Look-ups in named tables: a row name and a column name give one cell, copied from the table.

pifos =
         mog  zek  fiko  gita  tateg  tenovig  dapu  tenem  zepotu  gunup
buzalos  171  175    66    52     67      164   135    141      50     94
sedoz    217  103   182   184    208      145    29    106     126     56
belevi   128   70   219   237    241       87    60     79     194    111
bakufod   82  118   161   189    179       60   126     64     145    142
tov       69  137    97   102     86      101   176    121     121    168
gopu     131  134   113   109    105      134   129    139     114    125
rigu     104  108   137   138    124      125   135    149     162    145
kiguv    122  149    70    49     51      164   166    170      98    133
kulimi    53  134   132   153    139       72   170     92     150    156
fut       15  116   111   119     94       86   207    130     174    200

What is the zek of tov in pifos? 137
What is the fiko of rigu in pifos? 137
What is the fiko of belevi in pifos? 219
What is the gunup of bakufod in pifos? 142
What is the gita of sedoz in pifos? 184
What is the zek of rigu in pifos? 108

nok =
,gos,dokis,mik,zok,dalub,vipo,lakip,zapel,dapafem
vaset,3.92,6.68,5.68,4.69,2.67,3.72,8.61,5.82,7.94
bika,3.64,7.82,6.88,4.11,3.93,3.46,8.15,6.69,8.88
davu,6.83,3.42,3.88,6.19,5.90,5.85,6.21,7.76,7.06
nese,6.43,8.84,3.68,8.14,7.46,7.78,7.52,2.36,7.05

vaset, mik => 5.68
davu, gos => 6.83
nese, dapafem => 7.05
vaset, lakip => 8.61
vaset, zok => 4.69
bika, dalub => 3.93
davu, dalub => 5.90
bika, vipo => 3.46
bika, dokis => 7.82
bika, lakip => 8.15
nese, mik => 3.68
davu, dapafem => 7.06
vaset, dokis => 6.68
davu, vipo => 5.85

senitav =
|  | tazule | reze | vosalaz | tasa | desa | rebik | migazu | tir | fela | bul |
|---|---|---|---|---|---|---|---|---|---|---|
| mim | 0.48 | -0.01 | 0.40 | 0.16 | -0.31 | 0.22 | 0.91 | 0.15 | 0.58 | 0.24 |
| vovad | 0.95 | 0.10 | 0.54 | 0.06 | -0.21 | 0.38 | 0.34 | 0.11 | 0.66 | 0.20 |
| ras | 0.84 | 0.22 | 0.55 | 0.17 | -0.12 | 0.32 | 0.14 | -0.52 | 0.53 | 0.41 |

mim, migazu => 0.91
vovad, desa => -0.21
ras, fela => 0.53
vovad, bul => 0.20
vovad, tasa => 0.06
vovad, tir => 0.11
vovad, tazule => 0.95
mim, tir => 0.15
ras, reze => 0.22
vovad, fela => 0.66
Which row has the largest desa? ras

moralu:
,danem,mil,bavime,lika
vib,114,42,91,83
ganozu,130,126,218,94
tikezi,190,66,207,132
lagegar,159,54,175,92
vef,157,7,228,80

ganozu, danem -> 130
ganozu, mil -> 126
vef, bavime -> 228
ganozu, bavime -> 218
vib, mil -> 42
vib, lika -> 83
tikezi, lika -> 132
vef, danem -> 157
tikezi, mil -> 66
vib, danem -> 114
tikezi, danem -> 190

lek.tsv
	bibedin	dup	zutetu	togir
gofedul	123	106	111	126
dav	135	18	96	105
rir	134	243	207	119
tave	117	140	129	92
dabu	183	120	116	169
pem	142	202	150	162
visu	138	130	130	108
tesa	148	148	153	122
pil	50	151	159	81

togir of pem = 162
dup of pil = 151
bibedin of visu = 138
togir of pil = 81
dup of dabu = 120
togir of dabu = 169
zutetu of pem = 150
zutetu of gofedul = 111
bibedin of tesa = 148
bibedin of rir = 134
dup of gofedul = 106
bibedin of tave = 117
togir of rir = 119
togir of tave = 92
togir of dav = 105
bibedin of pem = 142
dup of tesa = 148
zutetu of tesa = 153
zutetu of visu = 130
zutetu of tave = 129

nutudu =
|  | rul | pabonu | ropudem | peteref | vima | palum | purob | dududun |
|---|---|---|---|---|---|---|---|---|
| gitokas | -11 | -10 | -30 | 25 | -16 | 19 | 66 | -83 |
| noven | -22 | -57 | -16 | -3 | -60 | -81 | -80 | 32 |
| defogub | -17 | -69 | -22 | 5 | -29 | 13 | -32 | 60 |

gitokas, palum => 19
defogub, ropudem => -22
gitokas, peteref => 25
noven, rul => -22
defogub, vima => -29
defogub, peteref => 5
defogub, rul => -17
noven, peteref => -3
noven, vima => -60
gitokas, pabonu => -10
gitokas, purob => 66
gitokas, rul => -11
defogub, dududun => 60
noven, palum => -81
noven, purob => -80
defogub, pabonu => -69
gitokas, dududun => -83
noven, pabonu => -57
defogub, purob => -32
gitokas, ropudem => -30

bosoneg.tsv
	dapedu	dubutek	vifot	kuvefor	zeges	milutod	lamun	zakifa	turasan	zademi
dokubo	3.93	1.75	-0.73	-3.02	-0.95	-3.82	0.91	-5.02	-3.29	1.95
lozanu	-1.79	-1.44	-0.68	0.18	0.17	-0.17	1.03	-1.29	-1.03	0.59
dabaf	1.41	3.42	-0.58	-0.73	-0.96	-5.69	0.47	-4.82	-2.41	1.26
fab	-1.51	0.97	0.01	0.86	-1.32	-1.88	-1.92	0.10	0.45	-1.36
retado	0.73	0.29	0.26	-0.73	-1.80	-1.63	-1.87	-0.51	-0.37	-0.29
suza	2.81	0.83	0.22	-1.80	-2.35	-2.68	0.17	-4.74	-2.69	2.28
tubimo	-3.67	-5.08	-0.92	0.16	0.79	5.85	-0.87	4.39	1.64	-2.90
nuzaku	-0.04	-0.39	-1.70	-1.58	1.03	0.32	0.09	0.10	-0.67	-1.93
mas	-2.00	0.49	0.33	1.30	-1.77	-1.16	-2.44	0.73	0.85	-1.61
dozas	-4.36	-1.91	-1.81	0.80	1.89	3.07	-1.33	4.64	2.14	-4.90

vifot of tubimo = -0.92
zeges of mas = -1.77
turasan of retado = -0.37
milutod of dokubo = -3.82
zademi of retado = -0.29
kuvefor of dabaf = -0.73
zakifa of mas = 0.73
vifot of suza = 0.22
dapedu of dabaf = 1.41
lamun of retado = -1.87
dubutek of retado = 0.29

